One vector is turned by the same rotation once a step. Each row is the vector after some number of steps, and that number follows the row.
The counts run from 0 to 315.
[ 11   9  -3  -3 -12  -7  -1   2  -3  15   3   2  -3   5   6 -10   6 -10
 -10  -3   0   1  20   5   6   2  -7  -2   6  -2  -8   5   4 -11  -6  -6
   0   2   8  12   1   3   0  12  10   8   3   6 -12 -19   2  -2  -5 -10
   7  16  16 -11   2  -7  13   2  -2  14  -5  -1  -1  -5] : 305
[  8  12   4   1  11  -1 -22  13   3  -6  16  14  -6  -7  -6  -1  -4   8
  -4   1  -1  -3  -7  14   4  -1   0   4 -10  -1   5  20   9  -8 -16   8
  10  -5  -6  -2   2  -4  -1  -6   5  -3   1  -5  -4   1   5  -1   5  -3
  -5   9   7  -9  14   0  -4 -12   5  -6  10  -5  -8  -1] : 202
[ -9  -5   7   2   4   4   1  -8   1   5   0  -7  13  -8  -7  -2  -1 -11
  -2   2  16   2   0   3  -6   2   9 -10   2 -21  -6  -5   0   3  11   0
 -15  -6  -6   3  -9   3  12   6  18   4   1  -5   5  -2  -3 -15   5  -6
 -10   6  18  -3  -8  17   4  -4  -4 -13   3  -2  -1  -1] : 104
[  8   6   8   0  10   7 -23  12   3  -4  18  16  -7 -12  -8  -1  -5   8
  -3   2   5  -5  -4  14  -1  -3   2   2 -10  -3   7  17   5  -9 -15  12
   8  -4  -5  -1   1  -2  -1  -8   2  -4   0  -4  -5   2   3  -3   6   0
  -6   5   7  -7  14   2  -6 -16   6 -10  12  -7  -9   1] : 201
[  6  12  -9  14   2  -1  -9   1   0   9   7   8   4  -3   4   5  -3  -2
  -9  13  -6  -6  -4  12   4   3   0 -13 -18  -9   3  11   2   3  -4  -6
  -2 -12 -10   5  -8  -9  -1   2   5  -6  12  -6 -13   9   9  20  -3  -9
   2  -5  10 -16   8   3  -1  -1  14  -6  -5   4  -1   0] : 220
[ 10 -11   8  -1  -2   1 -17   2  -1   6   8  17   0  -3   7   4  -1   1
  -6   7   1  -6  29   5   1   0  -3  -2  -4   1  -7   7   2  -9 -13   6
  11  -3  13  -1   7   6   3   5  -1   5  -3  12  -9 -15  -1  -8   1   6
  -9  12   9  -3   8  -2   7 -17   3   2   5  -2 -11   3] : 20
[  5   9 -17   2  -6 -10  -9  -4 -12  10   9   2   3  12  -7 -14   6  -4
 -12   3  -1   0   2  14  -2  -5 -10   1   7  -5  -3   5   5   7  -6  -7
   6  -5   1   7 -11   2   2  10  13  -2  10  -2  -5 -15  -7   3  -2  -3
   7  13  20  -7   4  -8  12   1  -4   5  -6  -2   3  -9] : 274
[  5  -4   7 -12  -4  17   3  -5  -5   4   4   0  -8 -12  -9  -4   1 -17
  -5  -9  15  -4  -2  10  -9  -6   1   4   5 -16  -1   4  -8 -15   2  11
  -8   2   1  12  -3   0  -3  -6  10  -1  -2 -16  -3   2  -4  -7   5   2
  -1   5  18  -7  -3   2   2   0   2  -7  10 -16  10  -8] : 130
[  2 -14  11   0   1  12   2 -12  -9   7   1  -6   4  -2   1   0   4 -15
  -3  -3  19   1   9   7  -2   1   5 -10   5 -23  -5   3  -8  -2   3   5
 -17  -3   9   6   0  -1   7   1  11  -7   2 -11  -5  -2  -4 -12  11  -4
  -4   1  12  -7  -8   7   1  -6   6 -10   5   0   3   4] : 98
[  3   8  -2   1   8   6 -20   8  12   2  12   9   0  -9   2   4  -8   5
  -1   0  -1 -12 -17   9   6   3   2  -3 -11  -9   3  20   7 -12  -9   6
   7  -1 -11   4   2  -7  -3  -7   8  -4   5  -9  -6   9   9   2   2  -4
   0  11   7 -15  14  -4  -6  -5   8  -7   8  -5   3  -3] : 195
[  7   0  -2   7   0  -8  -7  -1  -3   6   3  -1   3   5  -2  -1   6 -10
   2   4   6   9  -4   5   8   9   8  -3   2 -13  -9  13  -8   0  -1   3
 -16  -9  -4  -5  -3   1  -2  11  22   1   7 -15  -8   6   8  -1  -2 -16
  -4   8  14 -12   9   6  -4   1  18  -3 -10   2  -8  -6] : 70
[ -2  15  -5   2   4   3  -9   5  14   8   1   4  10 -11   8   0 -15   2
 -12   0  -6 -16   2   5   8   3  -2 -12 -15  -6   4   8   8  -5  -7  -8
   9  -3  -9  11  -2 -10  -2  -7   2  -5  -1  13   2 -10   9   7  -1   8
   7  12  16 -13   3   7   6   1  -3   7  14   1  -2   1] : 181
[  3  10  -4  14   3   7  -8  -1  -5   7   7  12   2  -6   0   0  -6   1
 -10  14   0  -6   8  11  -4  -3  -2 -10 -23  -3  10   5  -1   9 -10  -4
   3 -13  -1   3 -13  -9  -3  -5  -4  -6   3   6  -7   0   4  18  -4   5
   0 -13  14 -11   3  13   1  -5  11  -4   3   2 -11   5] : 214
[  2   9  -4  16   1   3  -9  -1   0   9   8   8   8  -8   2   6  -4  -2
  -7  18   0  -6  -1   9   0   2  -1 -14 -20  -7   5   6   1   6  -2  -4
  -4 -12  -7   3 -12  -8   1   0   2  -2  10  -3 -10   9   7  17  -5  -6
   0 -11   8 -14   5   6  -1  -4  14 -11  -3   4  -2   2] : 221
[  3 -14   2  -1   3   3 -25   2  -1   3  14  13   2   4  -4  -1   2   7
   4   1  12  -2   7   4   5   2   6   3   4  -7  -4  14  -4  -3 -15  14
   3  -2   7 -10   1   3   0   2  11   0   2  -3  -5  -3   4 -14  -1  -4
 -11  17   8  -3  15  -2  -6 -14  10  -4   1  -6 -15  -1] : 44
[ 11  11  12 -14   3   1   2  12   0  -3   4   4 -11 -13 -12  -8   2 -13
  -7  -8   5   5  -1  11  -4  -4   1   9   4  -8  -5  11   4 -21  -1   9
   0  -2  -7   8   4   6  -3  -1  14   6  -7 -12   0  -4   0  -9   8  -2
  -3  12  19  -5   3   2   6  -5  -3  -1  11 -13   3  -8] : 139
[ -5 -19   1   6   2   8 -21  -4   5   7  10  14  12  -5  -3   1  -4   5
   7  10  15  -5   9  -2  -1   3  12  -6  -3  -6  -2   2  -7   4  -7   9
  -1  -5   5  -9  -7   1   3   1  10   5   2   3  -3   1   5 -12  -8   0
 -12  11  10  -4   8   8  -4 -14  10  -9  -2  -5 -17   2] : 42
[ -4 -19  -5   7  -6  15 -15  -9   5  18   4  13  15  -4   9   6  -7   2
   2   8  12 -14  15   0   0   3   7 -14  -8 -10  -2   0 -11   1  -6   5
  -1  -3  10   2  -7  -2   1  -1   5   2   6   6  -8   1   5  -2  -7   3
  -7   8   8 -10   5   4  -2  -7  13  -6  -3  -3  -7   2] : 34
[ -3  -7 -10   5  -1  -3 -23  -3  10  13   6   8  14   2   5   4  -3   3
   4   5   4  -9  -2  -3  10   9   8 -10  -1  -7  -7  11  -4   0  -4   3
   1  -4  -2  -5  -4   0   0   6  18   3   9  -4  -6   3  11  -5 -10  -8
  -6  23   9 -13  14  -2  -4  -4  10  -3  -6  -1  -7  -6] : 39
[ 13  -6   4  -2  -2  -4 -19   6  -2   7   7  15   1   3  10   2   2   2
  -5   2  -1  -6  24   4   7   2  -3  -1  -3   1  -8  12   2 -11 -14   4
  11  -3  10   1   8   3   0   6   2   3   2   8 -10 -16   0  -5   1   3
  -5  16   7  -6  12  -7   7 -13   3   8   4   0  -9   2] : 21
[  6  -8   1  -4 -11   9  -2  -3 -10  10  13  10  -8  -3  -6  -7   7 -10
  -3   4  15   2  10   8 -11  -9  -2   3   8  -6  -4   1  -2  -8   2  10
  -3   3   9   7  -8   9   1   8   8   9   9 -10 -16  -1  -4  -5  -5 -11
  -4   3  13  -7   1 -11   5  -7   9  -8  -7 -12   6  -8] : 287
[ -1   0  -7   7   4 -13 -22   3   7   6   7   7  13   6  -4  -5  -1   4
   1   4   2   0   0   1   8   8   8  -3   0  -5  -6  11  -2   5 -11   1
   4  -8  -5 -10  -6   1  -1   6  19   2   3   2   2  -6   8  -6  -5  -6
  -6  21  18  -7  14   9  -2  -5   4   3  -6   1 -19  -6] : 47
[  9 -12  -6   1  -4   6 -19  -6   1  12   4   9   5   7  15   4   0   1
  -4   0   1 -14  19   3  10   3  -1  -7  -1  -6  -6  12  -5  -6 -15   4
   6   0  14   2   5  -4  -4   2   4  -4   5   2 -12 -10   4  -2   1   2
   0  18   7 -13  10  -9   3  -6   9   5   1   0  -3   2] : 29
[  2  10 -20   6  -9  -8  -6  -7  -9  14   6   4   7   9  -7 -13   3  -6
 -11   6   1  -4   4  11  -6  -4  -7  -3   3  -5  -2   3   3  11  -1  -8
   4  -7   2  10 -16   3  -1  10  13   2   9   2  -5 -12  -5   4  -8  -2
   5   9  24  -9   1  -3  11   2  -3   3  -9  -2   1  -9] : 275
[ 11  -1   6  -4  -1  -8 -17  10   7   7   5  14   1  -2   6   6   1  -2
  -2   8  -5  -3  14   2   6   7  -1   1  -3   2 -12  12   8 -16  -5   7
  11  -3   0  -2   6   9   4  10   9  11   6   0 -11  -6   4  -7  -1  -7
 -10  19   6  -8  15 -10   5 -12   5   3  -3  -2  -4  -4] : 14
[  2   2  14 -12   0  13   5   5   0   0   4   6  -9 -19 -13  -5  -2 -14
  -6  -4  15   4   2   7 -14  -5   3   5   0  -7  -2   3  -3 -15   4   9
  -4  -2  -5   7  -4   8   1  -3   8   8  -7  -7   2  -1  -2 -11   4   4
  -5   2  20  -3  -3  11   5  -8  -3  -7  11 -15   1  -7] : 137
[  3   8   5  10   7   6 -15   7  -2  -2  13  16  -3 -10  -9  -3  -8   7
  -8   9   3  -2   7  12  -7  -4  -1  -2 -18   1  11   9   4   5 -14   2
   8 -12  -2   0  -9  -4  -1  -7  -4  -3  -1   8  -4  -3   3   6  -1   7
  -4  -6  14  -4   7  14  -1 -12   3  -5  10  -3 -16   5] : 207
[ -4  -6   3   7   0   7   4 -13  -4  13  -5  -9  14  -2   3   2  -1 -15
  -3   3  14  -2   7   2  -1   5   5 -16  -2 -24  -7  -2  -7   6   8  -5
 -21  -6   1   8  -9  -3   6   5  13  -3   3  -6  -2  -2  -1  -4   3  -4
  -1   0  18  -9  -9  15   3   1   5  -6   1   3   1   1] : 96
[ -2 -11   7   3  -1  12   2 -12  -7  10  -1  -7  10  -3   0   1   1 -15
  -4   2  19   0  10   6  -5   2   7 -13   1 -25  -6  -3  -7   2   6   1
 -19  -6   4   6  -4  -2   7   3   9  -3   1  -8  -4  -2  -3  -7   2  -6
  -4   1  14  -7 -10  12   1  -4   6 -12   3   0   2   4] : 97
[  4  16   0  -5  -5   7   6   4  12  13  -7   0   1 -15   9   4  -9 -16
 -11  -1  -4 -10   0   4   4   5  -1 -11 -11 -10  -4   7   1 -19   5  -4
  -3  -1  -9  17   0  -3  -4  -2   6   2   0  -2  -5  -2   8  10  -1  -1
   7   7  17 -18   0   3   8   6   3   3   8  -2  10  -5] : 157
[  8  -5  14   7   5  -1  -2  -2 -15   0   3   0   2   2  -5  -6   8 -10
  -6   2  15  13  20   8  -2   0   4  -2   2 -13  -4   5  -4   4  -8   1
 -12 -12  10  -4  -1   3   6   7   8  -2  -4   0  -3 -12  -3  -7   7  -2
  -8  -1  16   1  -2  19   2 -10   4  -2   3   3 -20   6] : 82
[  4   5 -16   0 -13  -2  -3  -7  -8  15   6   3   0   6  -4  -8   5 -12
  -7   4   3  -3  -2  11  -1  -4  -5  -3   6  -6  -4   4  -1   0   2  -3
  -2  -2   2  10 -12   2  -3   9  15   4  14  -9 -13  -1  -2   6  -9 -10
   6  10  19 -13   3 -12   9   4   7   0 -12  -7   9 -12] : 282
[ 11   4   7   4   7 -13  -7   4  -7  -1   5  -2  -1   6  -5  -3  11  -9
  -1   2   5  15   3   9   7   6   6   2   7 -11 -11  18  -2  -4  -7   2
 -11 -13  -1  -7   3   4   3  14  20  -1   2 -11  -4  -5   4  -7   5 -16
  -6  11  15  -5   8   7  -1  -5   9  -2  -3   4 -14  -3] : 77
